pezu: [ 87 149 137 130 129  96 112 108 168 120 150]
Nenag: [132  79 174 168  99 103  89  77 111  71 132]
pipa: [168  96 149 108 112 120 137 129 130  87 151]
Zadev: [145 111 140 146 125 172 202 139  90 103 156]
order: [ 71  77  79  89  99 103 111 132 132 168 174] : Nenag
order: [ 87  96 108 112 120 129 130 137 149 151 168] : pipa
order: [ 96 149 120 112  87 129 137 168 130 108 150] : pezu
order: [150  87 149 137 130 129  96 112 108 168 120] : pezu
order: [150 120 168 108 112  96 129 130 137 149  87] : pezu

Tebaf: [136 170 176 106 155 109  98 124 149 118 165 118 131 167 185 124 131  87
 115 137 126 146 130 119 115 101 121 162 150 138 123 126  56 145 130 118
  84 107]
Nenag: [121 149 116 136 107 106  87 118 137 118 150 123  98 146 155  84 126 130
 115 170 162 130 101 146 176 131 119  56 165 115 167 138 185 126 124 131
 109 124]
saluf: [131 124 101 109 176  56 106 167 149 137 130 115 150  84 136 130 115 162
  87 155 146 107 121 185 131 117 126 124  98 119 126 165 118 118 146 138
 170 123]
order: [138 123 126  56 145 130 118  84 107 136 170 176 106 155 109  98 124 149
 118 165 118 131 167 185 124 131  87 115 137 126 146 130 119 115 101 121
 162 150] : Tebaf
order: [ 56  84  87  98 101 106 107 109 115 115 116 118 118 119 121 123 124 124
 126 126 130 130 131 131 136 137 138 146 146 149 150 155 162 165 167 170
 176 185] : Nenag
order: [119 115 121 130 162  84 107 149 165 126 123 130 101 126 146  56 176 124
 131 170 155 109 131  87 137  98 124 138 118 106 150 136 185 145 115 118
 118 167] : Tebaf
order: [124 109 131 124 126 185 138 167 115 165  56 119 131 176 146 101 130 162
 170 115 130 126  84 155 146  98 123 150 118 137 118  87 106 107 136 116
 149 121] : Nenag
order: [126 165 118 118 146 138 170 123 131 124 101 109 176  56 106 167 149 137
 130 115 150  84 136 130 115 162  87 155 146 107 121 185 131 117 126 124
  98 119] : saluf
order: [106 155 109  98 124 149 118 165 118 131 167 185 124 131  87 115 137 126
 146 130 119 115 101 121 162 150 138 123 126  56 145 130 118  84 107 136
 170 176] : Tebaf
order: [123 170 138 146 118 118 165 126 119  98 124 126 117 131 185 121 107 146
 155  87 162 115 130 136  84 150 115 130 137 149 167 106  56 176 109 101
 124 131] : saluf

Vuf: [142 134  80 144 132  77  99 149  75 127 141 139 143  72  97 137  84  83
 135 127 130 127 147 152 147]
saluf: [ 75  95 182  73  90 159 120 123 151  86 181  78 190 146 132 105 143 170
 191 111 102 170 179 160  75]
Dur: [112  92 121 109  85 111 106 174 108 152 128 167 119 112 116  80 117 121
 116 163 152  96 113 151 102]
pekop: [138 171  94 180 124 173 152 142 129 124  89  81  89 156  97 142  86 176
 134  80  66 113 164 101 164]
Zadev: [ 81 130 130 136 168 153  77  74  84 111 122  81  71 156 177 134 185 163
 181 167 159 107 147 123 138]
Nenag: [124  97 129 113  89 142 134 164 152 171  81 173  89 156 138  66 165 142
  86 180 176  80  94 124 101]
gif: [176 142 164 129 134 124  97 113 101  95 180  81 156  86  66 165 142  80
  89 171 124 138 152 173  89]
order: [ 71  74  77  81  81  84 107 111 122 123 130 130 134 136 138 147 153 156
 159 163 167 168 177 181 185] : Zadev
order: [ 66  80  81  86  89  89  95  97 101 113 124 124 129 134 138 142 142 152
 156 164 165 171 173 176 180] : gif
order: [173  66 152 142 176  89  94 124  89 142 156  86 164 138  97 101  81 134
 129 164  80 113 180 124 171] : pekop
order: [ 86 180 176  80  94 124 101 124  97 129 113  89 142 134 164 152 171  81
 173  89 156 138  66 165 142] : Nenag
order: [171 152  86 180 142  81 156 164 124 142  66 129 176 113  89  97 134 101
 138  94 173 165 124  80  89] : Nenag

Nenag: [161 104 109 125  87 103  81 122 108 166 158 112  56]
Dur: [172 155 165 107 105  76 113 103 142 153 141 138 180]
pekop: [ 56 166 109 158 104 112 125 121  81 161 108 104  87]
Vuf: [108 174 148 170 119  97 181 120 164 106 120 180 120]
Tebaf: [129 106 137 170 149 108 163 174 142 131 131 129 120]
pezu: [172 105 141 165 155 142 153 113 107 103  76 180 139]
order: [120 129 131 131 142 174 163 108 149 170 137 106 129] : Tebaf
order: [108 106  97 120 180 170 164 148 174 119 120 120 181] : Vuf
order: [120 180 120 106 164 120 181  97 119 170 148 174 108] : Vuf
order: [109 166  56  87 108 104 125 158  81 161 112 104 121] : pekop
order: [ 76 103 105 107 113 139 141 142 153 155 165 172 180] : pezu
order: [180 138 141 153 142 103 113  76 105 107 165 155 172] : Dur

Metil: [161 158 121 104 170]
pekop: [157 105 170 160 120]
Nenag: [137 141 149 187 136]
pezu: [151  97 153  85 146]
Vuf: [158 104 170 160 121]
pipa: [158  91 171 141 123]
Dur: [ 88 141  96 165 136]
order: [136 165  96 141  88] : Dur
order: [136 187 149 141 137] : Nenag
order: [158 121 170 104 160] : Vuf
order: [ 85 153 146 151  97] : pezu

Nenag: [ 99  91  92 174  82 164 164  94  91 157 100 162 165  82 156 175 167 158]
Zadev: [129  91  89 112 128 167 165 102  92 178  97 169 162 126 169 112 167 100]
Tebaf: [116 165 163 126 129  85  79 160 167 165 165  94  84 113  85 138  79  94]
pezu: [140 178 110 105 139 160 148 139 165  91 100  86 103 102 138 106 103 105]
pekop: [ 91 115 112 199  70 145 142 122 112 141 115 137 143  65 140 195 140 122]
saluf: [ 88 117 118 196  77 140 144 119 114  87 115 126 140  75 130 204 144 161]
Metil: [106 140 140 160 100 103 103 148 139 178 138 110 102  91 105 165 105  86]
Dur: [125  87  95 125 109 160 158 100  92 182  99 165 157 112 159 127 155  91]
kube: [ 80 151 152 186  75  98 100 149 155 153 152 104 105  71 102 191 105 107]
pipa: [143 141  65 199 140 140 122 112 112 115  91 137 145 195 142  70 123 115]
Vuf: [104 144 145 182 109 109 102 134 144  81 142 100 110 102 104 180 114 162]
order: [158  99  91  92 174  82 164 164  94  91 157 100 162 165  82 156 175 167] : Nenag
order: [ 86 106 140 140 160 100 103 103 148 139 178 138 110 102  91 105 165 105] : Metil
order: [ 86 105 165 105  91 102 110 138 178 139 148 103 103 100 160 140 140 106] : Metil
order: [ 65  70  91 112 112 115 115 122 122 137 140 140 141 142 143 145 195 199] : pekop
order: [ 92  82 175 164 162  94 158 174 165 167  91  82 164  99 100 156 157  91] : Nenag
order: [137 143  65 140 195 140 122  91 115 112 199  70 145 142 122 112 141 115] : pekop

Tebaf: [139 145 109 134 121 124 127 126 143  88 138 125 107 111 139  96 119 134
 111 105 114 136 126 126 124 151 104 130 110 127 137 129 118 132 140 145
 130 136 146 130 114 147 184]
Vuf: [114 118 135  99 142 139 122 122 133 122 124 110 141 143 110 118 117 129
 102 123 163 116 135 135 126 154 137  75 130 124 133 121 110 125 117 131
 124 122 129 124 147 133  76]
kube: [132 127 119 109 126 110 157 125  97 139 124 134 131 147 130 136 150 115
 118 105 131 116 123 127 116 131 104 103 143 129 114 117 130 123 126 113
 145 154 159 142 167 127 148]
pezu: [116 140 128 138  97 139 133 137 129 122 142 111 122 135 126 124 151 127
 133 110 138 141 147 116 124 130 118 153 101 128 130 141 102 157 142 115
 114 121 166 125 123 141 116]
Nenag: [118 122 109  97 141 137 146 132 109 104 118 129 131 123 149 141 140 124
 111 131 141 125 134 127 119 137 144  87 116 134 114 125 126 122 131 147
 147 132 131 120 129 130 100]
Dur: [117 133 131 121 126 110 122 135 110  75 117 129 124 147 154 143 139 142
 141 110  99 118 122 123  76 133 124 122 163 129 115 137 122 124 135 133
 135 125 116 130 124 102 118]
pekop: [127 143 124 123 114 131 131 105 130 126 129 127 147 116 131 103 145 167
 110 104 157 116 123 127 126 117 142 159 113 148 154 132 115 118 136 150
 130 134  97 109 139 124 119]
Zadev: [126 113 120 115 137 113 158 122 110 153 131 127 127 169 113 136 135 108
 113 102 125 126 130 134 135 122 110  94 149 121 128 121 132 125 130 109
 146  99  94 120 140 106 135]
pipa: [136 124 118 109 116 112 155 124 106 129 120 119 131 135 137 137 152 136
 125 105 136 105 121 133 114 123 118 115 125 128 116 111 126 129 131 111
 145 128 101 145 147 127 139]
Metil: [133 136 115 105 147 118 111 112 139 123 137 131 116 136 106 129 121 135
 125 136 129 101 155 120 124 127 109 124 128 115 111 125 145 126 128 137
 152 131 105 118 145 114 119]
gif: [144 123 115 138 130 121 137 111 150 117 139 117 130 138 126 109 120 139
 118 104 111 153 110 119 143 138 130 125 141 138 154 141 117 121 138 154
 112 134 133 138 123 146 145]
order: [101 105 105 106 109 111 111 112 114 115 116 116 118 118 119 120 121 123
 124 124 125 125 126 127 128 128 129 129 131 131 133 135 136 136 136 137
 137 139 145 145 147 152 155] : pipa
order: [147 140 138 102 116 128 118 124 125 166 122 124 151 116 122 133 128 115
 135 130 111 114 141 129 157  97 142 121 139 116 133 127 141 110 130 153
 137 123 138 126 142 141 101] : pezu
order: [133 110 124 122 116 117 118  75 129 147 121  76 141 139 142 130  99 133
 135 135 163 102 129 124 124 125 133 117 122 122 154 135 123 124 126 114
 131 110 122 110 137 118 143] : Vuf
order: [ 97 103 104 105 109 110 113 114 115 116 116 117 118 119 123 123 124 124
 126 126 127 127 127 129 130 130 131 131 131 132 134 136 139 142 143 145
 147 148 150 154 157 159 167] : pekop
order: [ 97 103 104 105 109 110 113 114 115 116 116 117 118 119 123 123 124 125
 126 126 127 127 127 129 130 130 131 131 131 132 134 136 139 142 143 145
 147 148 150 154 157 159 167] : kube

Vuf: [190  83 119 136 128]
pipa: [119 190 127 136  83]
Zadev: [128  82 119 191 136]
order: [ 83 119 128 136 190] : Vuf
order: [ 83 136 127 190 119] : pipa
order: [128 136 119  83 190] : Vuf
order: [127 136  83 119 190] : pipa
order: [136 128 191 119  82] : Zadev
order: [119  83 190 128 136] : Vuf
order: [136 191 119  82 128] : Zadev

saluf: [130 146 136 141 130 133 114 134 127 120 129 137 129 139 139]
pipa: [129 120 136 129 146 131 114 139 134 139 130 137 127 141 133]
Metil: [130 136 114 129 129 146 134 120 130 126 133 137 141 139 139]
Nenag: [126 139 129 130 137 114 131 139 141 133 146 134 136 120 129]
order: [139 139 129 137 129 120 127 134 114 133 130 141 136 146 130] : saluf
order: [114 120 127 129 129 130 130 133 134 136 137 139 139 141 146] : saluf
order: [139 139 141 137 133 126 130 120 134 146 129 129 114 136 130] : Metil
order: [114 120 126 129 129 130 131 133 134 136 137 139 139 141 146] : Nenag
order: [137 127 141 133 129 120 136 129 146 131 114 139 134 139 130] : pipa
order: [129 120 136 134 146 133 141 139 131 114 137 130 129 139 126] : Nenag

Tebaf: [116 147 133 120 132 139 125 117 121 127 116 139 140 126 196 118 123 122
 144 154 140 113 131 121 126 126 133 127 126 123 117 113 120 125 118 142
 119 115 153 146 125 138 139 124 128]
Metil: [140 139 123 125 131 131 121 116 119 138 122 123 129 124 153 143 119 115
 126 129 125 125 136 137 120 127 119 119 119 129 116 140 149 128 102 107
 128 125 165 131 118 115 137 120 121]
Nenag: [136 125 115 140 122 125 137 125 129 143 140 131 149 123 129 120 128 126
 115 120 153 165 127 119 139 121 116 119 131 128 121 118 120 129 107 102
 125 119 138 124 131 123 119 137 116]
order: [121 125 107 121 143 122 131 129 120 123 124 118 119 140 125 139 115 119
 137 128 153 119 116 128 116 119 131 137 123 165 127 129 138 125 115 140
 149 126 131 129 102 125 120 136 119] : Metil
order: [154 140 113 131 121 126 126 133 127 126 123 117 113 120 125 118 142 119
 115 153 146 125 138 139 124 128 116 147 133 120 132 139 125 117 121 127
 116 139 140 126 196 118 123 122 144] : Tebaf
order: [102 107 115 115 116 116 118 119 119 119 119 119 120 120 121 121 122 123
 123 124 125 125 125 125 126 127 128 128 129 129 129 131 131 131 136 137
 137 138 139 140 140 143 149 153 165] : Metil

saluf: [133 125 136 124 159  87  90 133 182 138 172]
gif: [172 159 108  84  82 135  83 183 177 121 122]
pekop: [159 124 125 136 182  89 172 138  87 133 133]
Metil: [125 133 136 159 125  89 138 182  87 133 172]
Dur: [159 124 125 136 182  89 100 138  87 133 133]
order: [133 133  87 138 172  89 182 136 125 124 159] : pekop
order: [133 136 182 133 172 125 124 138 159  89  87] : pekop

pipa: [136 110 140 113 141 114 142 133 122 113]
gif: [129 139 121 118 111 138 138 152 117 125]
pekop: [107 149 149 134 136 108 134 141 133 116]
Metil: [101 154 154 137 145 102 135 132 134 106]
kube: [113 142 110 133 140 142 112 122 113 136]
Vuf: [129 138 122 116 114 133 141 150 116 122]
Zadev: [149 116 134 141 109 107 133 136 134 149]
saluf: [110 113 133 113 136 113 140 142 142 122]
Nenag: [133 136 113 113 110 141 142 140 113 122]
Dur: [134 134 107 154 100 104 138 145 127 151]
order: [106 134 132 135 102 145 137 154 154 101] : Metil
order: [136 113 122 112 142 140 133 110 142 113] : kube
order: [133 141 142 113 140 136 122 113 110 113] : Nenag
order: [122 113 140 142 141 110 113 113 136 133] : Nenag
order: [133 142 136 110 140 113 113 113 122 142] : saluf
order: [107 108 116 133 134 134 136 141 149 149] : pekop

pezu: [122 108 177 145]
Tebaf: [103 114 155 146]
pipa: [122 109 145 177]
pekop: [128  52  89 184]
gif: [108 143 100 200]
kube: [108 143 148 157]
order: [155 103 146 114] : Tebaf
order: [114 155 146 103] : Tebaf
order: [177 122 109 145] : pipa

Nenag: [ 83 148 101 172  94 116 120 108 161 171  86 125 101 120  67 118  81  93
 100]
pekop: [105 187 189 106 183 145 175 164 146 159 132 143 162 149 131  93 188 146
 184]
Metil: [116  69 102  80 167  76 151 107 188  88  87  97  84  70 182 182 144 103
 185]
pezu: [ 76 104  97  70 188 185 167 151 116 102 182 107  87  84 143  88 182  69
  80]
Dur: [ 83 148 101 172  94 116 120 108 161 171  86 125 101 120  67 118 135  73
 156]
kube: [ 97 182  69  84 107  86 185 116 167  80  88 182 188 151 102 143  70 104
  76]
saluf: [ 80  70 104  69 151 167 185 102 144 182  97 188 116 107  87  84 182  88
  76]
order: [184 146 188  93 131 149 162 143 132 159 146 164 175 145 183 106 189 187
 105] : pekop
order: [182 182  76 102 188 107 151 116 185  87  80 104  70  69 167  97 143  84
  88] : pezu
order: [ 69  70  76  80  84  87  88  97 102 104 107 116 144 151 167 182 182 185
 188] : saluf
order: [ 80  76 104  97  70 188 185 167 151 116 102 182 107  87  84 143  88 182
  69] : pezu
order: [151 107 188  88  87  97  84  70 182 182 144 103 185 116  69 102  80 167
  76] : Metil
order: [ 87  80  84  76  70  69 144 188 185  97 107 182 116 182 104 167 151 102
  88] : saluf

Zadev: [128 138 139 134 122 138 127 120 138 129 130 111 135 155 133 128 141 134
 121 146 130 130 122 127 115 125 131 124 123 131 120]
gif: [154 131 123 130 138 125 124 127 134 130 122 122 130 141 120 134 135 139
 138 127 120 129 115 111 121 133 138 128 128 131 146]
saluf: [115 120 129 134 138 127 124 122 138 130 131 128 131 125 120 135 141 130
 130 130 121 139 128 138 127 124 134 111 122 130 133]
pekop: [130 122 127 135 131 130 130 124 138 120 111 125 131 129 124 138 127 128
 122 130 120 139 138 115 140 130 134 134 121 128 133]
order: [146 139 129 122 134 155 127 134 120 130 130 111 121 131 138 138 138 120
 123 130 125 128 133 128 115 141 127 135 124 131 122] : Zadev
order: [120 128 138 139 134 122 138 127 120 138 129 130 111 135 155 133 128 141
 134 121 146 130 130 122 127 115 125 131 124 123 131] : Zadev
order: [146 131 128 128 138 133 121 111 115 129 120 127 138 139 135 134 120 141
 130 122 122 130 134 127 124 125 138 130 123 131 154] : gif
order: [133 130 122 111 134 124 127 138 128 139 121 130 130 130 141 135 120 125
 131 128 131 130 138 122 124 127 138 134 129 120 115] : saluf

kube: [115 130 148 130 111]
Zadev: [113  98 121 112 157]
Tebaf: [125 135 157 130  98]
gif: [ 98 157 130 136 125]
saluf: [111 148 130 114 130]
Metil: [129 130 115 148 111]
order: [114 130 111 148 130] : saluf
order: [130 115 130 148 111] : kube
order: [111 148 115 130 129] : Metil
order: [148 115 111 130 130] : kube
order: [125 157 135  98 130] : Tebaf

pezu: [202  63 128 178  94]
Metil: [ 75  93 136 105 160]
pekop: [149 142  80  68  62]
Vuf: [160  73 105  93 136]
pipa: [160 105 136  92  73]
Zadev: [141 152  86  82  76]
Tebaf: [ 62 173 185 150 193]
order: [ 94 202 128  63 178] : pezu
order: [ 73 160 105 136  92] : pipa
order: [160  75  93 136 105] : Metil
order: [ 92  73 160 105 136] : pipa
order: [ 93 160 105 136  73] : Vuf
order: [ 63  94 128 178 202] : pezu
order: [ 75 160  93 136 105] : Metil

